Here are some points, one per row:
np.array([0.27, 0.29, 0.24, 0.38, 0.21, -0.74, -0.96, 0.28, -0.40,
          2.31, -0.49, 0.63, 0.73, -0.15, 1.81, -0.12, -1.06, 1.32,
          -0.49, 0.97, -0.10, 0.11, 1.37, 0.72])
np.array([-0.14, 0.33, -0.69, -0.97, -0.50, 0.67, -1.21, 0.01, -0.32,
          0.29, -0.70, 0.73, -1.64, -0.01, -2.42, 0.11, -0.55, -0.75,
          2.66, 0.27, 0.72, -1.18, -0.64, 0.84])
np.array([-1.26, -0.32, 0.87, 1.52, -0.09, 0.11, -0.21, -0.19, -0.43,
          1.19, -0.09, 0.11, 0.50, -0.19, -0.04, -0.66, 2.67, -0.65,
          0.42, -0.88, -0.63, -1.09, -0.11, -1.00])
np.array([-1.24, -0.16, -0.38, -0.36, 3.01, 1.05, -0.04, -0.14, 0.96,
          -1.51, -1.20, -1.29, -0.39, -0.25, 0.67, 0.82, 0.78, -0.23,
          -1.59, 1.72, 1.40, -1.95, 1.59, -0.28])
np.array([-0.17, -0.16, 2.32, -2.10, -0.18, -0.34, -1.01, 0.35, -0.04,
          0.84, 0.21, -0.45, -0.29, -0.33, 1.19, -1.46, 0.58, 0.36,
          0.94, 0.71, 0.03, 1.38, 0.19, -1.12])
np.array([-0.47, -1.54, -1.13, 0.40, 0.36, -0.27, -0.66, 0.99, -0.92,
          -0.53, -0.42, -0.12, 0.24, -1.27, 0.51, 0.69, -0.43, -2.53,
          0.03, 0.05, -0.57, 2.98, 0.77, -0.75])
np.array([-0.75, -1.28, -0.34, -0.45, -1.15, 0.10, 2.64, -0.70, 0.51,
          -0.40, -0.59, 1.83, -0.77, -0.13, 1.82, -1.63, 0.08, -0.73,
          0.03, -0.93, 1.94, -0.19, 0.27, 1.86])
np.array([-0.76, 0.38, -3.52, 0.08, 1.12, -0.88, -2.22, 0.83, -1.20,
          -0.79, -1.09, -0.29, -0.98, -0.86, 1.66, -0.31, 0.28, -0.26,
          -0.12, -1.71, -0.31, 1.51, -1.38, -0.52])
np.array([0.10, 0.05, -0.34, -1.46, 0.13, -0.86, 0.08, -1.55, -0.99,
          0.46, 1.63, -0.11, -0.12, -0.34, -0.33, -0.44, -0.09, -0.23,
          -2.29, 0.67, -0.74, -0.06, -1.81, 0.79])
np.array([-0.52, -1.99, 0.74, -0.86, -1.86, -0.56, -0.13, 1.05, -0.02,
          -1.21, -0.22, -0.14, 0.30, -0.41, -1.25, 2.31, -0.47, -1.71,
          -1.35, -0.75, 0.07, 1.19, 0.68, -0.72])
np.array([-0.60, -0.48, 0.84, -1.70, 0.20, 0.72, -0.34, 0.68, 0.33,
          -0.82, -0.16, -0.89, 1.19, -0.11, -0.83, -1.33, -0.48, 2.47,
          0.54, -1.23, -0.19, 0.94, 0.70, 0.06])
np.array([-0.21, 0.95, -0.27, 0.55, 1.04, -0.91, 1.31, 0.29, 0.81,
          0.12, 0.43, 0.04, -0.25, -0.06, -1.05, 0.26, 0.09, -0.17,
          1.80, 0.92, -0.11, 1.05, 0.26, 0.75])
np.array([-0.27, 2.56, 2.70, 0.27, -0.31, -0.28, -0.23, -0.29, -0.73,
          -0.45, -0.92, -0.11, -1.40, -0.29, -0.47, 1.33, -0.64, -0.49,
          -1.47, -2.22, 0.53, 1.32, 0.75, -0.70])
np.array([-0.35, -0.40, -0.60, -0.21, 0.47, -0.29, -0.54, 0.15, -0.54,
          -0.37, -0.41, -0.26, -0.26, 7.34, 0.67, 0.01, -0.16, -0.62,
          -0.20, -0.41, -0.22, 0.87, -0.29, -0.51])
np.array([3.32, 0.01, 0.14, 0.65, -0.39, 0.33, -1.11, -0.21, -0.58,
          -2.49, 0.45, -0.52, 0.80, -0.13, 0.04, -0.67, 1.53, 0.53,
          0.09, -1.40, -0.72, -0.94, 0.89, 0.81])
np.array([-0.70, -0.76, -1.04, 0.37, -1.25, 0.37, 0.65, -0.61, -0.88,
          1.82, -0.41, -2.32, -0.16, -0.12, -0.11, -0.95, -0.66, 1.26,
          -0.20, -0.60, -1.47, -0.85, 2.15, -1.27])
np.array([-0.43, 0.95, -0.39, -0.09, -1.61, 0.02, -0.28, -0.14, 1.19,
          -0.46, 0.67, -0.63, 0.66, 0.03, 0.30, 1.59, -0.01, -0.22,
          1.74, 0.56, 0.24, -0.27, -0.48, 0.60])
np.array([1.20, -0.63, -0.18, -0.05, 1.69, 1.00, 0.71, -0.39, 0.80,
          0.56, 0.07, -0.72, 0.16, -0.31, 0.39, 0.84, -0.98, -0.26,
          0.00, -0.73, 2.00, -0.56, -1.56, -1.21])
np.array([-0.31, 0.19, 2.06, -1.24, -0.32, -0.09, -0.39, 1.95, -0.40,
          -0.73, -0.04, -0.45, -0.86, -0.34, 0.77, -0.48, -0.10, 0.98,
          0.18, 0.17, -0.27, 0.31, -0.36, -0.81])
np.array([-0.37, 0.77, -0.46, -0.49, -1.64, 0.86, -0.15, -0.84, -1.27,
          0.13, -1.38, -0.50, 0.61, -0.07, -0.29, 2.00, -0.24, 0.50,
          0.85, 1.17, 0.02, -0.64, -1.83, 1.19])
np.array([-0.48, 0.08, -0.62, -0.36, -1.34, 0.85, 3.29, -0.34, -0.45,
          -1.00, -0.16, 1.79, -0.59, -0.12, 2.24, -1.76, -0.12, -0.42,
          -0.39, -0.84, 1.32, -0.20, 0.43, 1.01])
np.array([-0.92, 0.02, -0.04, 1.33, -0.37, -0.15, -0.21, 0.01, -0.90,
          -0.12, 0.84, 2.64, 1.66, 0.01, -0.64, -0.38, 0.32, 1.27,
          -0.37, 0.66, 0.37, -0.18, 0.56, -2.32])
np.array([3.94, -0.19, -0.57, 0.37, -0.23, -0.37, -0.39, -0.29, -0.29,
          0.37, -0.64, 0.48, -0.21, 0.08, -1.74, -0.48, 3.41, 0.42,
          -0.99, 0.27, 0.97, 1.02, 0.78, 0.88])
np.array([-0.51, 0.32, 0.34, 0.11, 1.95, -1.09, 1.87, -0.11, -0.48,
          -0.02, 0.35, -0.28, -0.07, -0.12, -0.88, 0.85, 0.05, -0.03,
          1.29, -0.41, -1.65, 0.00, -0.26, 1.49])
np.array([-0.51, -0.08, -0.45, -0.43, -0.61, -1.16, 0.30, 0.24, 1.07,
          1.04, -2.12, -1.73, 1.50, -0.19, -1.36, -1.72, -0.97, 1.58,
          -0.52, -0.20, 0.78, 0.80, 0.22, -0.43])
np.array([0.85, 0.14, 0.76, 1.36, -0.53, 0.70, -0.24, 1.35, 0.07,
          1.29, -0.44, -0.95, 0.57, -0.02, -0.19, -1.14, 1.22, -1.79,
          -0.15, -0.37, -0.45, -1.25, -0.10, 0.09])
np.array([1.27, 0.17, -0.48, -1.09, 0.45, 1.62, 0.46, -1.00, 3.22,
          -0.22, -2.21, 2.82, -0.58, -0.18, 0.47, 0.58, -0.33, -0.24,
          -0.77, 0.37, -3.51, -0.34, -0.68, -1.57])
np.array([2.01, -0.18, -0.58, -0.79, 2.07, 1.42, 2.18, 0.86, -0.45,
          0.82, 1.13, -0.40, -0.02, -0.15, 0.40, 1.12, -0.55, 0.11,
          0.16, -0.33, 1.36, -0.42, -0.74, -2.05])
np.array([0.07, 0.02, -0.26, 1.47, -0.18, -0.66, -1.13, 0.69, 0.40,
          0.56, 0.53, 2.09, 0.76, 0.03, -0.60, -0.46, -2.17, 0.76,
          -0.04, -0.94, 0.25, -1.18, 1.16, -0.43])
np.array([-0.50, -0.01, 0.18, 1.28, 0.50, -0.90, 0.90, -1.50, 0.20,
          -0.90, 1.13, -0.33, 0.02, -0.15, -0.43, -0.40, -0.46, 0.42,
          0.35, 0.91, -0.84, 0.87, -1.16, 0.36])
np.array([-0.12, 0.32, -0.37, -0.28, 0.18, 0.23, -0.35, -0.37, 0.41,
          -0.40, 2.25, -0.58, -0.71, -0.16, -1.06, -1.97, -1.37, -1.42,
          -1.69, 0.95, -0.40, -0.24, -0.60, 0.69])
np.array([0.39, -1.69, 0.33, 0.55, 1.37, 0.98, -0.79, -2.64, 1.54,
          -0.09, 0.33, -0.87, -0.29, -0.28, 1.16, 1.00, -0.41, 0.02,
          0.26, -0.39, 1.90, -0.32, -0.39, -0.89])
np.array([-2.42, -0.53, 0.63, 0.91, 0.42, 0.71, -0.95, 0.80, 0.14,
          0.73, -0.08, 1.67, 1.68, -0.06, -0.79, -0.22, 1.97, 0.36,
          -0.71, -0.66, 0.29, -0.77, -0.54, 0.33])
np.array([-0.45, 1.20, -0.79, -0.09, -0.75, 1.78, -0.31, -0.40, 0.95,
          0.83, 1.93, -0.51, 0.15, 0.05, 0.43, 1.60, 0.41, 0.10,
          0.52, 0.07, -0.45, 1.01, 0.70, 1.74])
np.array([-0.36, 0.45, -0.79, -0.93, -0.67, -2.74, 0.45, -0.63, 1.31,
          -0.14, 1.91, -0.50, -0.97, -0.10, 0.17, 0.73, 0.95, -0.07,
          0.00, 0.09, -0.37, -1.06, 0.00, -0.21])
np.array([0.20, -0.41, 0.46, -0.45, 0.32, -1.10, -1.09, 0.71, -0.99,
          1.74, 0.18, 1.49, 1.20, -0.17, 1.20, 0.24, -1.45, 0.23,
          -0.12, -0.30, -0.33, -1.53, 1.04, 0.51])
np.array([-0.26, 2.33, -0.70, 0.27, -1.24, -0.11, 0.80, 0.41, 0.62,
          -0.37, 0.63, -0.55, 0.64, 0.02, 0.04, 0.95, -0.03, -0.13,
          0.40, 1.48, 0.36, 0.17, -0.51, -0.24])
np.array([-0.33, -1.36, 1.60, 1.22, -0.78, 0.08, -0.44, 1.72, -0.06,
          -0.04, -0.25, -0.14, -3.43, -0.15, 0.12, 0.85, -0.31, 1.96,
          -0.67, 0.51, -0.18, 0.75, -0.46, 0.20])
np.array([-0.67, 0.59, -0.06, 0.02, 1.19, -0.11, 0.52, -0.32, 0.31,
          -0.33, 1.36, -0.33, -0.02, -0.09, -0.89, -0.71, -0.36, -0.27,
          -0.69, 0.31, -0.73, 0.38, -0.80, 1.41])
np.array([2.66, -0.61, 1.01, 1.88, -0.64, -0.37, -0.15, 0.93, -0.19,
          -0.75, -0.81, -1.10, 1.30, -0.04, 0.70, -0.81, 0.63, -0.73,
          0.20, 0.46, -0.54, -0.81, -0.62, 0.57])
np.array([-0.20, 0.66, -0.14, -0.57, -0.04, 0.38, -0.63, -1.65, -2.29,
          -0.93, -1.22, 0.75, -0.67, -0.20, -1.40, 0.22, -0.58, -0.71,
          2.35, 2.00, 0.20, -0.63, 0.80, 0.15])
Along one direction, these points spread out more than along any other. How far along it is each point below, from 0 to 99? The average is 50, and the first point in the table lies past the average. One standard deviation of the points above along it is 16.
np.array([-0.17, -0.16, 2.32, -2.10, -0.18, -0.34, -1.01, 0.35, -0.04,
          0.84, 0.21, -0.45, -0.29, -0.33, 1.19, -1.46, 0.58, 0.36,
          0.94, 0.71, 0.03, 1.38, 0.19, -1.12]) 66
np.array([-2.42, -0.53, 0.63, 0.91, 0.42, 0.71, -0.95, 0.80, 0.14,
          0.73, -0.08, 1.67, 1.68, -0.06, -0.79, -0.22, 1.97, 0.36,
          -0.71, -0.66, 0.29, -0.77, -0.54, 0.33]) 70
np.array([-0.14, 0.33, -0.69, -0.97, -0.50, 0.67, -1.21, 0.01, -0.32,
          0.29, -0.70, 0.73, -1.64, -0.01, -2.42, 0.11, -0.55, -0.75,
          2.66, 0.27, 0.72, -1.18, -0.64, 0.84]) 32
np.array([-1.26, -0.32, 0.87, 1.52, -0.09, 0.11, -0.21, -0.19, -0.43,
          1.19, -0.09, 0.11, 0.50, -0.19, -0.04, -0.66, 2.67, -0.65,
          0.42, -0.88, -0.63, -1.09, -0.11, -1.00]) 69
np.array([-0.92, 0.02, -0.04, 1.33, -0.37, -0.15, -0.21, 0.01, -0.90,
          -0.12, 0.84, 2.64, 1.66, 0.01, -0.64, -0.38, 0.32, 1.27,
          -0.37, 0.66, 0.37, -0.18, 0.56, -2.32]) 70
np.array([-0.48, 0.08, -0.62, -0.36, -1.34, 0.85, 3.29, -0.34, -0.45,
          -1.00, -0.16, 1.79, -0.59, -0.12, 2.24, -1.76, -0.12, -0.42,
          -0.39, -0.84, 1.32, -0.20, 0.43, 1.01]) 40
np.array([-0.20, 0.66, -0.14, -0.57, -0.04, 0.38, -0.63, -1.65, -2.29,
          -0.93, -1.22, 0.75, -0.67, -0.20, -1.40, 0.22, -0.58, -0.71,
          2.35, 2.00, 0.20, -0.63, 0.80, 0.15]) 33
np.array([-0.27, 2.56, 2.70, 0.27, -0.31, -0.28, -0.23, -0.29, -0.73,
          -0.45, -0.92, -0.11, -1.40, -0.29, -0.47, 1.33, -0.64, -0.49,
          -1.47, -2.22, 0.53, 1.32, 0.75, -0.70]) 60
np.array([0.07, 0.02, -0.26, 1.47, -0.18, -0.66, -1.13, 0.69, 0.40,
          0.56, 0.53, 2.09, 0.76, 0.03, -0.60, -0.46, -2.17, 0.76,
          -0.04, -0.94, 0.25, -1.18, 1.16, -0.43]) 70
np.array([-0.26, 2.33, -0.70, 0.27, -1.24, -0.11, 0.80, 0.41, 0.62,
          -0.37, 0.63, -0.55, 0.64, 0.02, 0.04, 0.95, -0.03, -0.13,
          0.40, 1.48, 0.36, 0.17, -0.51, -0.24]) 31
np.array([2.66, -0.61, 1.01, 1.88, -0.64, -0.37, -0.15, 0.93, -0.19,
          -0.75, -0.81, -1.10, 1.30, -0.04, 0.70, -0.81, 0.63, -0.73,
          0.20, 0.46, -0.54, -0.81, -0.62, 0.57]) 69
np.array([-0.21, 0.95, -0.27, 0.55, 1.04, -0.91, 1.31, 0.29, 0.81,
          0.12, 0.43, 0.04, -0.25, -0.06, -1.05, 0.26, 0.09, -0.17,
          1.80, 0.92, -0.11, 1.05, 0.26, 0.75]) 31
np.array([0.27, 0.29, 0.24, 0.38, 0.21, -0.74, -0.96, 0.28, -0.40,
          2.31, -0.49, 0.63, 0.73, -0.15, 1.81, -0.12, -1.06, 1.32,
          -0.49, 0.97, -0.10, 0.11, 1.37, 0.72]) 70
